Here are some points, each followed by its number:
array([-26.,  46., -32.,  49.,  13.,  17., -32.,   0.,  43.,  18.,  -5.,
         7.,   9.,  40., -10.,  28.,   1., -10., -24.,  23.,  -4.,  22.,
        45.,  40., -14.]) 0
array([  4.,  19., -23.,   8.,  -6., -25.,  17., -47.,  15.,  11.,  24.,
       -33.,  -7., -23., -22., -17., -27.,  42.,  44., -41.,  15., -18.,
       -68.,  27.,  -9.]) 1
array([ 42.,   8.,   5.,  33.,  10.,   9.,   2.,  19.,  20.,  -4., -90.,
        -9.,  15.,   1., -27.,  29.,  42., -52., -33., -13.,  -8.,  -8.,
        21.,  24.,  50.]) 2
array([ -2., -15.,  12.,  -9.,  44.,  -3.,  19.,  -5., -18.,   6.,  31.,
        -3., -14.,  28.,  17., -35., -15.,  28.,  20., -17., -31., -20.,
        24.,  12.,  29.]) 3
array([  2., -48., -14., -22.,   3., -14., -30.,   5., -48.,   1.,  30.,
         0.,   8.,  29., -17., -65., -38.,  59.,  27., -22.,  23.,  20.,
        23.,   7.,  52.]) 4
array([ 16., -12., -19.,  20.,  -4.,  38., -37.,  49.,  20.,  28., -42.,
         5.,  -5.,  34., -24., -12.,  26.,  20.,   0., -13.,  -7., -20.,
        26.,  31.,  62.]) 5
array([-68.,  -8., -14.,  45., -13.,  14.,  62., -33.,  21., -16.,  64.,
        21.,  33.,  -1., -19.,   1.,  22.,  27., -75., -22.,  14.,  17.,
       -55., -63.,  -1.]) 6
array([ -5.,  18., -20.,  49., -22.,  71., -31., -45.,  28.,   2.,  -5.,
       -23.,  11.,  15., -63.,  -8., -35.,  16.,  15.,  17.,   3.,   5.,
        63., -19.,  97.]) 7
array([ 12.,  -7., -17., -22.,  25.,  40., -51.,  14.,   0.,   8.,  -6.,
       -16., -16.,   2.,   0.,  12.,  -8.,   3.,  56., -15.,  10.,  11.,
        41., -13., -41.]) 8
array([ 13.,  15., -29., -24.,  32., -16., -38.,  12.,  -3.,  18., -21.,
       -37.,  13.,  56.,   5., -23.,  -8.,   4.,  18., -33., -12.,   2.,
       -11.,  38.,  -4.]) 9
array([ -3., -14.,  17., -39., -25.,   4.,  32.,  -2., -42.,   2., -29.,
        28., -25.,  38., -42., -24., -47.,  42., -18.,  -5.,  54.,  34.,
        -8.,   3.,  41.]) 10
array([ 55.,  10., -35., -32.,  14., -16., -58.,  -6.,  -4.,  47., -28.,
       -46., -39.,  24.,   1.,  10.,  -6.,  -8.,  28., -59.,  19., -28.,
        -2.,  60.,  29.]) 11
array([ 18., -22., -24., -32.,  17., -37.,   3., -25., -22.,  21.,  14.,
       -32., -15., -18.,  -5.,  -3., -11.,  50., -20.,  -9.,  19.,  -2.,
       -10.,  11.,   4.]) 12
array([  9.,   4., -28.,   6.,  50.,  -9., -42.,  -5.,  26.,  13.,  -7.,
        -4.,  -8.,  13.,   5.,  67.,  63., -10., -30., -27.,   9., -15.,
        14.,  -6., -17.]) 13
array([ 25.,  -4.,  -9., -23.,  27.,  30., -43.,  14.,   2.,  -6.,  -7.,
       -17., -16.,  -7.,  17.,  20.,   1.,   7.,  38., -19.,   5.,  13.,
        34., -12., -42.]) 14
array([-54.,   7.,   1.,  31.,  10.,   1., -90.,  41.,  43.,   0.,  40.,
        74.,  13., -30.,  80.,  35., -13.,  -7.,  30.,  39.,   4., -37.,
        16., -40., -64.]) 15
array([-46.,   3.,  12.,  44., -31.,   3.,  45.,  -9.,  43.,  27.,  67.,
        19.,   8., -59.,  -6.,  25.,  35.,  -3., -30.,  25., -37.,  -4.,
        -7., -41., -10.]) 16
array([ 15., -45., -30., -52.,   0., -53., -25., -28., -29.,  14.,  20.,
       -38.,  -8., -22.,  -5.,  -9.,  -1.,  60.,  -2., -27.,  42., -14.,
        -6.,   6.,   9.]) 17
array([ 18., -34.,  25., -26.,   0., -85.,  50.,  37.,  -3.,  -9.,   6.,
         7.,   7., -21.,  64., -27.,  43.,  15.,   4.,   5., -40., -53.,
       -55.,  -4., -39.]) 18
array([  6.,  -3., -24.,   2.,  51.,  -6., -56., -21.,  41.,  15., -12.,
       -11., -27.,  20.,   1.,  78.,  71.,   2., -39., -22.,  -4., -30.,
        25., -20., -10.]) 19
array([ -19.,    4.,  -22.,   -2.,   -7.,   16.,   37.,  -37.,  -38.,
        -16.,  -23.,  -28.,  -18.,   19., -113.,   21.,  -18.,   20.,
        -97.,   30.,   23.,   41.,   10.,   30.,   41.]) 20
array([ 48.,  21.,  -7., -15., -60.,  29.,  -3.,  40.,  -4.,  19., -53.,
       -63.,  36.,  -7., -67., -62.,  42., -18.,  43., -16., -15.,  41.,
        22.,  49.,  37.]) 21
array([ -4., -19.,  18.,  15.,  25.,  -7., -11.,  25.,  19., -38.,  19.,
       -33.,   6., -95.,  75., -26.,  29., -60.,  24.,  10.,  -3., -13.,
       -52., -50., -20.]) 22
array([ -1.,  31., -29.,  28.,  10.,   5., -21.,  -9.,  14.,  10.,   3.,
        16.,   2.,   4.,  11.,  31., -12., -10.,  22., -28.,   9., -22.,
       -11.,   2.,  -2.]) 23
New points follow, each followed by the numbers of its three nearest points above by angle, smallest number first.
array([ 16.,  52.,  47.,  22.,  11.,  -3.,  39.,   6.,  13.,   8.,  43.,
       -40.,  -1., -20.,  41.,   0., -31., -42.,  14.,  34.,  -9.,  56.,
       -49.,  -2., -56.]) -> 16 18 22
array([  9.,   4., -12.,  -2., -10., -16.,  14., -35.,   5.,   4.,   1.,
       -34.,  -4., -22., -21.,   0., -36.,  37.,  37., -32.,  11.,  -5.,
       -43.,  20.,   5.]) -> 1 12 17
array([ 39.,  14.,  -4.,  57.,   2.,  11.,  -7.,  13.,  21.,  -7., -89.,
       -21.,  25.,   7., -57.,   7.,  39., -40., -44., -33., -10.,  -3.,
        21.,  48.,  98.]) -> 2 5 21
array([-46., -26., -18.,  17.,  15., -52., -12.,  32.,  29., -18., -27.,
         4.,   7.,  -4.,  50., -21.,  32.,  25.,  -9.,  13., -20., -56.,
         4.,   9., -28.]) -> 15 18 22
array([ 47.,  15., -10., -25., -64.,  33.,   8.,  43.,  18.,  22., -79.,
       -55.,  36.,   3., -78., -48.,  30., -20.,  56.,  11., -32.,  41.,
        29.,  42.,  24.]) -> 2 5 21
array([ -8.,  31.,  21.,  38.,  17.,  62., -30.,  15.,  32.,  12.,  -4.,
         1.,  -8.,  24.,  20.,  23., -10., -46.,  -3.,  46., -22.,  14.,
        53.,  -5., -11.]) -> 0 7 15
array([ 36.,  10., -11., -15., -55.,  35.,  -3.,  34.,   3.,   7., -49.,
       -48.,  29.,   4., -61., -44.,  23., -17.,  45.,   6., -15.,  43.,
        16.,  44.,  17.]) -> 2 5 21
array([ -6., -14.,  18., -14.,  47., -23.,  33.,  -8., -19.,   3.,  63.,
        -7.,  -7.,  20.,  35., -38., -11.,  16.,  14., -27., -17., -17.,
        18., -10.,  10.]) -> 3 4 18
array([ 23.,  -7.,  -3.,   4., -57., -38.,  39.,  -4.,  19.,  35.,   0.,
       -80.,   2.,  -2., -32., -80., -15.,  27.,   5.,  42.,  -7.,   5.,
        -2.,  50.,   1.]) -> 1 12 21
array([ -4.,  -1., -13., -24.,  30., -11., -16.,  10.,  -2.,   6.,  22.,
       -19.,  -6., -55.,  62.,  13.,  -1., -16.,  19., -29.,  11.,   1.,
       -31., -25., -53.]) -> 14 15 22
array([ 47.,   3.,  -1., -11., -70.,  36., -22.,  45.,   9.,  14., -82.,
       -60.,  40.,  15., -79., -65.,  29.,  -5.,  45.,   1.,  -8.,  52.,
        37.,  59.,  28.]) -> 2 5 21
array([  2.,  -7.,  14., -11.,  21.,  -3.,  36.,   5.,  19., -44., -30.,
         7.,  36.,  11.,  23., -18.,  31., -29.,  32.,   3., -56., -42.,
        15., -22., -35.]) -> 2 18 22
array([-11.,  21., -21.,  44., -20.,  62., -31., -57.,  21.,   1., -12.,
       -25.,  11.,   8., -65., -14., -45.,   6.,  17.,  11., -13.,  -3.,
        55., -10.,  72.]) -> 5 7 20
array([-74.,  -6.,  15.,  -4.,  -6.,  27.,  29.,  -2., -32., -32.,  51.,
        64.,   8.,   1.,  19.,  -4.,  45.,  19., -69., -15.,   5., -12.,
       -74., -40.,   1.]) -> 6 16 18
array([-31.,  22.,   6.,  -5.,  34.,  44., -68.,  11.,  -5.,  28.,  22.,
        21., -69.,  25.,  51.,  22., -23.,  44., -15.,  20.,   4.,   8.,
       -31.,  -9.,  -5.]) -> 8 14 15
array([ -3., -60.,  -9., -24.,  -6., -23., -36., -15., -53.,  18.,  32.,
         5.,  22.,  49., -25., -96., -53.,  70.,  46., -43.,  24.,  20.,
        27.,   1.,  66.]) -> 3 4 10
array([  7.,  -8.,  27., -25.,  47.,  -2.,  19.,   3., -29.,  -5.,  35.,
        -5., -18.,  11.,  35., -26.,  -7.,   8.,  19., -19., -19., -14.,
         9.,  -6.,  17.]) -> 3 4 18
array([ 22.,  42.,   0., -27., -45.,   7.,  21.,  20., -46., -11.,  23.,
        15.,  50., -12.,  15., -31., -15., -37., 100.,   6., -41.,  20.,
        -3.,  19., -16.]) -> 8 18 21
array([ -7.,  -3.,  11.,  -4., -29.,   4.,  35.,   9.,  -6., -16.,  23.,
       -19.,  34., -33., -38., -34.,  -3., -19.,  -4.,  -2.,  12.,  44.,
        11.,  -1., -19.]) -> 6 20 21
array([-37., -26., -31.,   4.,  -4., -40.,   9.,   8., -14., -24.,  30.,
        37.,  94.,  -1.,   4., -16.,  53.,  23.,  32., -77., -22., -41.,
        12.,  11., -12.]) -> 4 6 18
array([ -9., -17.,  15.,   1.,   7.,  15., -24.,  44.,  43., -31., -19.,
        32.,  11., -23.,   8.,  17.,  49.,  -3.,  18.,  43., -39., -23.,
        77., -33., -37.]) -> 8 14 15
array([-73., -19., -15.,  42., -21.,   7.,  63., -34.,   8., -34.,  86.,
        22.,  45., -18., -30.,   7.,  27.,  24., -87., -40.,   5.,   6.,
       -39., -76.,  19.]) -> 6 16 20
array([ 71.,  -3.,  -5.,  43.,   3.,   4.,  -2.,  29.,  15.,  -3., -95.,
       -13.,   8., -20., -33.,  42.,  46., -81., -44., -15.,   1.,   0.,
        20.,  42.,  50.]) -> 2 5 21
array([ 24.,  16.,   3.,  11.,  23., -14.,  48.,  17.,   0.,  -9., -11.,
         4.,   1.,   7., -10.,  44.,  40., -56., -35., -17.,  -1.,  -6.,
       -14.,   8.,   9.]) -> 2 13 19
array([  2., -12.,  -9.,  10.,  12.,  -3.,  19., -21.,  24.,   2.,   6.,
       -29.,   3., -17., -15.,  12.,  21.,  19.,   7., -17.,   5., -16.,
        -4.,   1., -11.]) -> 1 12 19
array([ 47.,  19.,  -8.,  -5., -57.,  48.,   1.,  54.,   3.,  20., -62.,
       -54.,  48., -12., -72., -61.,  36., -24.,  65.,  -1., -14.,  68.,
        14.,  43.,  17.]) -> 2 5 21
array([-22.,  38.,   2.,  46.,  10.,  39., -66., -32.,  36.,  29., -46.,
       -12., -34.,  53., -31.,  46., -36., -43., -18.,  65., -23.,  31.,
        83.,  26.,  11.]) -> 0 2 7
array([-53.,  18., -16.,  16.,  32.,  23., -53., -31.,  10., -52., -19.,
       -16.,  10.,  -6., -18.,   6., -21., -28., -34., -15., -23.,  40.,
        39.,  13., -33.]) -> 0 8 20
array([   1.,  -13.,   30.,   17.,    8.,  -12.,  -17.,   28.,   20.,
        -45.,   26.,  -34.,   -9., -100.,   73.,  -12.,   26.,  -63.,
         38.,    6.,   -4.,  -17.,  -35.,  -44.,  -25.]) -> 15 18 22
array([-17.,  22.,  16.,  31.,  28.,  50., -49.,  -4.,  28.,  18., -26.,
        -2., -25.,  27., -12.,  48.,  -8., -37., -11.,  53., -19.,  15.,
        70.,  21.,   2.]) -> 0 7 19
array([ -3., -48.,  18.,   5.,  -8., -11., -49., -27., -43.,  -8.,   2.,
        -6., -36.,  73., -35., -62., -35.,  65., -17., -31.,  15.,   4.,
        30.,  33.,  91.]) -> 3 4 10
array([-19.,  27., -38.,   7., -39.,   9., -38., -20.,  71., -13., -37.,
       -27.,  -6., -23.,   4.,  19., -21., -17.,  40.,  38., -28., -15.,
        34.,  21., -47.]) -> 0 8 15
array([ 13.,  -7., -26.,  27., -13.,  39., -49.,  64.,  10.,  33., -65.,
         7., -14.,  39., -36.,  -9.,  31.,  33.,  -4., -20., -17., -13.,
        17.,  41.,  81.]) -> 2 5 21
array([  2.,  20., -14.,  -2., -16.,  38.,  36.,  -8.,   6.,  69.,  -9.,
        37., -10.,  44.,  -6.,   9.,   4.,  25.,  10.,  21., -49., -14.,
        24.,  17.,  38.]) -> 3 5 7
array([-40.,  17.,   1.,  45.,   6.,   8., -79.,  26.,  44.,  -2.,  32.,
        66.,  28., -16.,  76.,  34., -16.,  -9.,  16.,  27.,  -5., -39.,
        25., -36., -55.]) -> 0 15 23
array([ 35., -11.,  43., -38.,  16.,  -3.,  30., -17.,   4., -16., -19.,
        -8.,   2.,   5.,  -3., -13.,  -9., -14.,  -9.,  44., -19., -11.,
        31., -20., -38.]) -> 3 14 18
array([-76., -13.,   4.,   9., -12.,   8.,  37.,  12., -23., -20.,  59.,
        60.,  18., -12.,  28.,   8.,  50.,  10., -85., -18.,  -9., -12.,
       -62., -37.,   4.]) -> 6 16 18
array([-12., -10., -40.,  37., -22.,   7., -58.,  85.,  26.,   7., -26.,
        57.,  41.,  42.,   1.,  10.,  17.,  26.,  73., -56., -35.,   2.,
        27.,  67., -21.]) -> 5 9 23
array([-28.,  24.,  13.,  58.,  21.,  54., -79.,  -6.,  37.,  11., -62.,
         9., -34.,  32., -17.,  52., -30., -47., -23.,  64., -27.,  13.,
        88.,  10.,  -1.]) -> 0 2 7
array([-10., -38.,  51.,   2.,   3., -26.,   6.,  16., -65., -59.,  27.,
       -17.,   7.,  -6., -13., -47.,  -3.,  -9., -34., -31.,  13.,  18.,
         8.,   2.,  77.]) -> 3 4 10
